In the data rows, the value 500 means zero.
Some points:
524,644,589,402,639,599,772,503,458,403,560,370,362,574,589,377,577,415,340,474,362,581,572,521,460,432,51,512,613,691,362,598
511,540,596,451,584,595,386,499,426,391,500,633,577,316,398,444,653,624,566,440,353,543,377,495,299,677,713,435,389,469,356,482
308,354,567,408,415,367,421,472,290,606,478,296,495,396,514,249,454,476,287,622,739,594,534,393,384,451,322,462,474,504,670,519
523,839,462,764,795,421,375,286,394,498,731,448,449,437,602,328,513,265,581,470,566,648,806,566,722,658,293,459,418,425,448,405
570,369,482,358,514,550,607,517,700,456,604,484,668,594,323,444,429,308,406,561,477,490,481,599,498,277,530,324,422,480,498,552
420,523,733,546,313,714,275,486,347,415,390,414,440,540,486,603,471,422,584,619,597,339,457,365,589,481,474,435,773,493,597,402
407,433,541,514,455,481,692,415,425,659,477,494,394,512,404,446,451,505,616,486,486,587,487,464,334,575,504,449,315,474,507,569
510,717,657,505,404,437,412,585,320,601,329,350,626,668,598,602,655,516,522,470,515,549,537,710,436,333,567,418,399,629,367,346
472,358,565,534,545,250,603,424,426,417,309,632,407,727,560,567,471,532,339,705,556,600,460,544,554,556,428,339,298,564,527,519
540,722,585,569,297,573,654,466,583,500,431,484,515,647,513,690,608,780,383,288,506,382,310,812,354,576,375,560,583,484,651,493
424,426,401,396,658,526,615,480,497,453,464,297,398,517,594,322,787,701,366,422,485,632,470,634,627,404,617,734,537,278,557,449
406,574,665,554,480,491,556,437,442,480,545,470,431,319,626,495,572,380,475,521,413,606,398,526,433,459,322,433,582,531,549,290
583,469,578,515,540,347,363,603,608,514,291,575,236,501,514,639,708,518,439,506,467,504,450,525,474,403,552,513,460,480,492,435
631,402,274,451,652,488,548,529,410,496,446,520,433,286,558,617,469,433,542,337,629,574,421,462,363,486,416,552,646,580,719,442
472,471,565,261,554,676,499,384,539,465,672,483,582,492,400,371,466,429,446,400,548,516,478,582,488,542,612,481,448,690,502,451
278,121,292,582,462,420,407,803,369,616,460,496,603,545,596,713,395,533,381,395,437,305,588,664,590,581,312,436,384,332,432,449
572,484,632,420,425,485,565,627,515,593,622,639,495,516,727,522,436,667,440,495,582,574,390,453,443,709,490,748,471,519,380,472
562,523,495,526,333,514,530,561,432,498,572,344,367,489,423,492,354,605,431,397,528,560,503,289,509,457,588,559,586,494,333,480
765,479,483,498,611,390,378,675,419,575,448,384,733,450,394,435,386,400,572,554,400,584,486,644,237,617,303,599,543,709,465,439
450,419,538,422,436,544,460,488,419,453,404,613,402,368,732,518,558,283,506,464,366,551,578,495,312,446,500,547,479,419,516,365
465,641,522,439,278,508,317,658,613,525,596,508,573,362,579,371,653,694,587,552,356,489,438,482,359,584,595,508,552,531,534,561
334,669,456,291,503,320,648,554,529,564,374,555,643,346,623,541,360,565,658,216,587,436,561,473,752,414,766,450,287,557,490,592
439,459,589,525,611,724,331,463,429,531,502,403,501,530,367,678,805,178,538,74,551,306,531,342,533,592,386,419,521,601,542,790
449,366,386,448,543,530,383,377,497,618,711,422,736,476,689,680,328,467,594,532,525,340,270,548,396,274,373,452,469,342,427,534
484,248,336,627,403,463,425,472,442,300,542,455,465,565,663,489,524,228,494,471,307,427,280,629,427,711,656,411,464,534,399,608
562,644,547,371,404,420,574,643,501,670,512,667,456,468,289,566,619,460,368,782,426,564,467,448,622,364,383,487,392,441,704,506
735,631,463,570,495,408,734,476,611,555,598,515,381,514,633,475,628,357,538,563,662,513,443,577,530,508,734,377,554,534,575,218
215,659,420,573,594,663,532,678,706,633,503,409,363,536,602,376,332,459,610,607,685,489,469,568,418,552,489,609,511,662,338,379
375,488,483,440,469,356,650,622,642,563,585,567,525,409,326,636,508,468,695,428,442,546,593,404,383,439,299,488,605,295,508,590
774,591,296,371,553,585,354,434,463,472,567,744,617,516,458,560,435,509,257,603,670,500,518,421,624,527,392,387,373,422,583,452
474,418,287,541,315,485,410,334,457,551,335,437,326,550,182,241,632,641,571,561,615,465,427,558,594,537,398,589,593,491,314,513
474,495,493,359,419,633,723,414,611,498,378,627,754,472,704,494,340,523,371,627,330,491,588,458,510,606,578,673,502,634,441,395
413,440,300,160,378,611,460,568,636,437,341,679,740,689,643,541,282,435,691,446,274,770,282,548,680,331,608,365,852,569,473,616
622,483,306,431,473,533,489,453,473,558,513,429,477,469,692,447,549,506,463,494,640,504,588,564,574,488,565,297,511,478,579,442
510,651,618,659,257,582,380,253,449,584,516,603,381,472,383,305,293,443,498,438,370,381,413,545,552,417,406,438,289,508,390,557
507,842,372,415,477,570,542,488,527,605,646,626,362,537,441,603,577,466,513,690,686,548,595,491,460,325,726,407,457,567,525,748
644,388,387,422,417,404,431,447,452,388,690,516,409,608,454,294,470,504,581,552,486,373,573,572,406,550,509,539,614,505,593,337
602,638,628,233,493,315,546,492,317,224,429,278,445,567,354,617,470,470,399,428,577,372,631,665,404,268,570,564,624,281,376,352
565,661,422,430,465,457,446,556,513,358,593,489,306,625,638,390,382,515,520,578,458,317,469,469,441,594,500,263,546,466,602,750
493,600,451,565,410,536,396,727,380,766,429,464,424,280,506,478,361,451,408,563,479,602,717,739,440,680,515,488,370,471,498,524
545,456,570,259,530,472,547,712,459,298,615,662,546,600,626,304,361,471,424,351,474,609,606,399,490,523,586,683,557,512,252,593
541,398,595,558,491,556,721,322,650,714,528,578,565,690,399,407,522,323,441,583,471,434,674,433,482,394,728,552,486,394,581,516
522,573,504,612,441,653,442,155,716,390,348,433,402,571,614,586,518,439,476,441,545,576,602,400,402,401,193,388,448,480,311,356
559,290,782,664,426,736,575,540,326,559,576,572,498,391,540,597,493,577,811,346,656,336,632,379,840,533,482,365,502,594,455,415
272,307,562,541,519,375,581,532,500,450,421,616,445,387,551,462,490,460,356,650,657,491,475,465,408,546,364,440,350,433,570,308
564,489,541,694,446,304,521,473,363,580,240,569,485,599,529,449,414,418,440,358,363,445,555,507,560,429,602,690,477,309,552,586
451,477,395,572,359,505,524,648,599,448,565,681,379,486,456,618,636,447,439,604,520,482,602,330,276,408,516,513,426,488,512,591
449,525,338,862,286,374,648,355,556,515,693,545,636,690,435,635,604,559,512,482,473,828,477,447,431,330,511,302,604,385,521,732
463,554,574,464,478,572,471,435,443,472,266,542,575,589,431,366,556,549,627,527,475,476,461,505,564,383,451,492,330,635,380,553
671,485,575,585,623,523,593,466,618,549,345,252,703,500,486,366,379,329,547,533,434,558,459,397,510,615,572,622,338,397,959,470
467,605,596,474,572,452,422,542,384,337,467,476,385,641,329,562,356,640,511,807,448,459,380,314,513,663,501,356,478,475,591,740
568,501,246,531,715,678,445,598,677,525,426,299,377,338,324,790,300,584,494,611,289,475,367,597,659,378,441,687,395,651,470,478
556,300,390,311,389,556,317,467,435,492,404,410,475,524,569,636,634,392,648,656,386,889,748,444,541,549,556,691,528,427,331,483
535,469,322,710,626,588,557,653,463,391,403,446,607,488,353,432,429,461,348,329,328,421,443,491,404,462,598,320,560,648,539,188
550,380,659,483,308,483,496,259,425,563,507,595,395,191,426,530,488,485,385,426,362,578,409,487,536,472,417,655,395,388,518,478
502,494,419,537,445,323,365,595,685,526,417,455,644,582,310,384,755,421,534,398,648,333,541,344,691,634,289,443,399,708,425,516
95,553,571,381,610,255,358,407,655,438,655,645,602,342,319,568,396,590,502,497,475,410,699,618,673,653,621,407,558,685,640,391
489,321,524,598,499,456,464,530,763,402,735,448,491,524,647,571,489,335,519,628,415,263,484,675,421,327,477,609,381,567,470,540
461,601,427,741,655,467,341,676,560,215,615,666,703,564,667,422,620,633,573,520,591,677,398,414,555,409,587,659,439,497,539,575
539,518,406,544,461,626,644,586,445,871,527,497,543,412,510,379,688,428,202,633,613,374,594,573,480,676,705,422,631,450,546,655
684,421,594,494,810,410,415,515,617,667,603,265,495,511,736,375,554,904,542,507,316,528,553,487,351,439,590,410,306,316,529,657
531,595,428,578,539,306,596,358,461,404,322,497,560,434,538,575,592,416,385,503,382,441,405,352,665,657,543,614,504,788,462,588
340,571,650,386,616,436,548,385,497,440,333,424,438,465,498,485,509,430,471,566,522,399,273,623,607,719,594,555,668,147,461,538
587,571,507,498,313,362,464,533,496,329,672,274,503,338,444,566,298,620,614,417,619,552,514,387,735,599,547,341,378,511,650,633
386,662,583,507,528,619,554,373,543,413,412,285,690,581,598,793,582,473,231,492,691,447,481,504,375,582,422,687,526,548,395,647
386,478,570,409,426,439,374,534,295,617,553,473,514,778,583,400,462,713,670,527,581,505,491,294,479,424,538,694,509,754,768,402
738,252,743,709,458,581,563,660,485,331,322,585,428,391,410,565,300,462,721,545,852,536,611,811,558,511,498,501,729,691,507,740
513,487,397,487,478,442,627,547,652,571,432,375,339,501,563,566,356,494,668,465,222,430,673,365,420,667,324,446,611,474,404,403
685,760,558,473,692,477,364,570,395,819,580,540,437,560,443,522,370,388,260,393,553,589,382,355,546,606,505,367,534,449,470,304
434,462,498,432,357,485,611,421,501,390,584,516,586,385,517,523,567,914,288,433,331,552,691,581,583,626,606,447,525,671,563,401
543,296,710,755,868,397,474,416,404,653,603,553,470,381,436,481,342,730,359,593,434,541,426,312,459,380,631,520,739,651,294,697
426,505,374,666,650,632,394,396,271,332,445,652,608,347,404,500,546,722,500,628,503,484,660,452,382,373,591,519,479,458,557,598
543,429,382,466,446,583,593,395,680,492,580,340,601,361,343,519,517,355,496,633,742,670,449,417,498,586,667,491,496,360,407,432
681,286,643,456,771,514,406,403,530,707,395,706,527,450,619,452,649,680,669,644,457,284,603,501,640,442,440,343,803,456,419,511
474,492,596,403,565,483,381,513,597,456,379,640,457,410,453,403,588,575,667,399,603,550,321,621,388,509,422,577,341,308,507,536
413,612,394,504,605,550,763,532,390,490,330,428,711,322,622,413,491,413,622,593,362,504,559,568,402,542,294,471,662,560,540,549
699,582,339,356,538,333,819,385,379,541,625,737,468,525,415,489,566,503,630,442,691,486,376,471,472,536,462,565,372,544,487,596
433,370,350,552,414,368,478,452,301,574,789,399,658,556,442,662,638,390,659,639,366,316,227,632,638,479,443,682,469,408,232,416
488,583,605,558,486,854,483,308,434,472,518,526,530,801,325,550,468,466,502,341,538,530,574,844,465,524,190,624,517,389,659,459
475,472,526,552,284,507,363,327,645,501,346,520,226,316,652,312,506,417,319,381,569,521,350,666,616,279,391,592,617,465,610,584
489,647,399,605,480,495,396,572,564,347,324,536,487,589,391,428,362,484,414,483,582,228,626,484,500,429,568,720,563,173,442,456
399,421,349,556,534,633,625,693,504,526,464,377,555,359,437,326,418,539,496,370,422,469,389,405,522,328,360,512,570,548,444,270
534,497,489,566,548,752,447,437,318,401,413,476,308,574,404,660,425,646,781,635,577,348,442,328,516,563,612,254,198,599,551,470
227,281,515,465,591,538,562,677,402,427,697,418,254,669,474,541,591,329,440,402,331,579,486,593,651,321,593,525,352,532,500,535
508,670,410,500,484,612,628,615,410,312,709,627,547,539,539,528,614,517,696,613,414,373,538,298,459,405,654,626,564,436,673,523
354,591,422,479,657,294,432,300,638,706,551,620,393,608,345,560,418,360,643,350,641,621,479,508,343,537,697,491,613,645,591,329
589,472,515,322,434,346,240,362,672,546,617,427,551,446,519,692,454,559,523,421,517,353,667,413,541,547,601,543,484,743,660,550
528,449,594,629,568,594,438,847,660,402,690,640,525,755,562,585,637,530,537,463,337,833,477,435,726,708,565,666,625,323,554,508
491,470,488,394,442,536,550,475,639,480,398,525,496,665,539,433,503,747,311,313,527,566,540,410,292,653,495,442,592,330,351,415
554,447,915,576,472,496,494,698,628,432,470,414,683,389,448,377,591,556,526,597,555,498,495,423,524,363,540,274,470,463,337,472
Along one direction, these points spread out more than along any other. Take the direction at right angles to it along which they spread out most. Then take the direction at right angles to both along which they spread out most. Go by this last direction. For each point below, how far along it does it lie, from 0 to 99? The average is 50, and the first point in the table lies past the average. One standard deviation of the points above along it is 16.
413,440,300,160,378,611,460,568,636,437,341,679,740,689,643,541,282,435,691,446,274,770,282,548,680,331,608,365,852,569,473,616 29
489,321,524,598,499,456,464,530,763,402,735,448,491,524,647,571,489,335,519,628,415,263,484,675,421,327,477,609,381,567,470,540 30
484,248,336,627,403,463,425,472,442,300,542,455,465,565,663,489,524,228,494,471,307,427,280,629,427,711,656,411,464,534,399,608 28
439,459,589,525,611,724,331,463,429,531,502,403,501,530,367,678,805,178,538,74,551,306,531,342,533,592,386,419,521,601,542,790 22
583,469,578,515,540,347,363,603,608,514,291,575,236,501,514,639,708,518,439,506,467,504,450,525,474,403,552,513,460,480,492,435 53
681,286,643,456,771,514,406,403,530,707,395,706,527,450,619,452,649,680,669,644,457,284,603,501,640,442,440,343,803,456,419,511 28
550,380,659,483,308,483,496,259,425,563,507,595,395,191,426,530,488,485,385,426,362,578,409,487,536,472,417,655,395,388,518,478 53
510,651,618,659,257,582,380,253,449,584,516,603,381,472,383,305,293,443,498,438,370,381,413,545,552,417,406,438,289,508,390,557 46
434,462,498,432,357,485,611,421,501,390,584,516,586,385,517,523,567,914,288,433,331,552,691,581,583,626,606,447,525,671,563,401 57
534,497,489,566,548,752,447,437,318,401,413,476,308,574,404,660,425,646,781,635,577,348,442,328,516,563,612,254,198,599,551,470 24
308,354,567,408,415,367,421,472,290,606,478,296,495,396,514,249,454,476,287,622,739,594,534,393,384,451,322,462,474,504,670,519 63
671,485,575,585,623,523,593,466,618,549,345,252,703,500,486,366,379,329,547,533,434,558,459,397,510,615,572,622,338,397,959,470 64
426,505,374,666,650,632,394,396,271,332,445,652,608,347,404,500,546,722,500,628,503,484,660,452,382,373,591,519,479,458,557,598 45
451,477,395,572,359,505,524,648,599,448,565,681,379,486,456,618,636,447,439,604,520,482,602,330,276,408,516,513,426,488,512,591 58
570,369,482,358,514,550,607,517,700,456,604,484,668,594,323,444,429,308,406,561,477,490,481,599,498,277,530,324,422,480,498,552 52
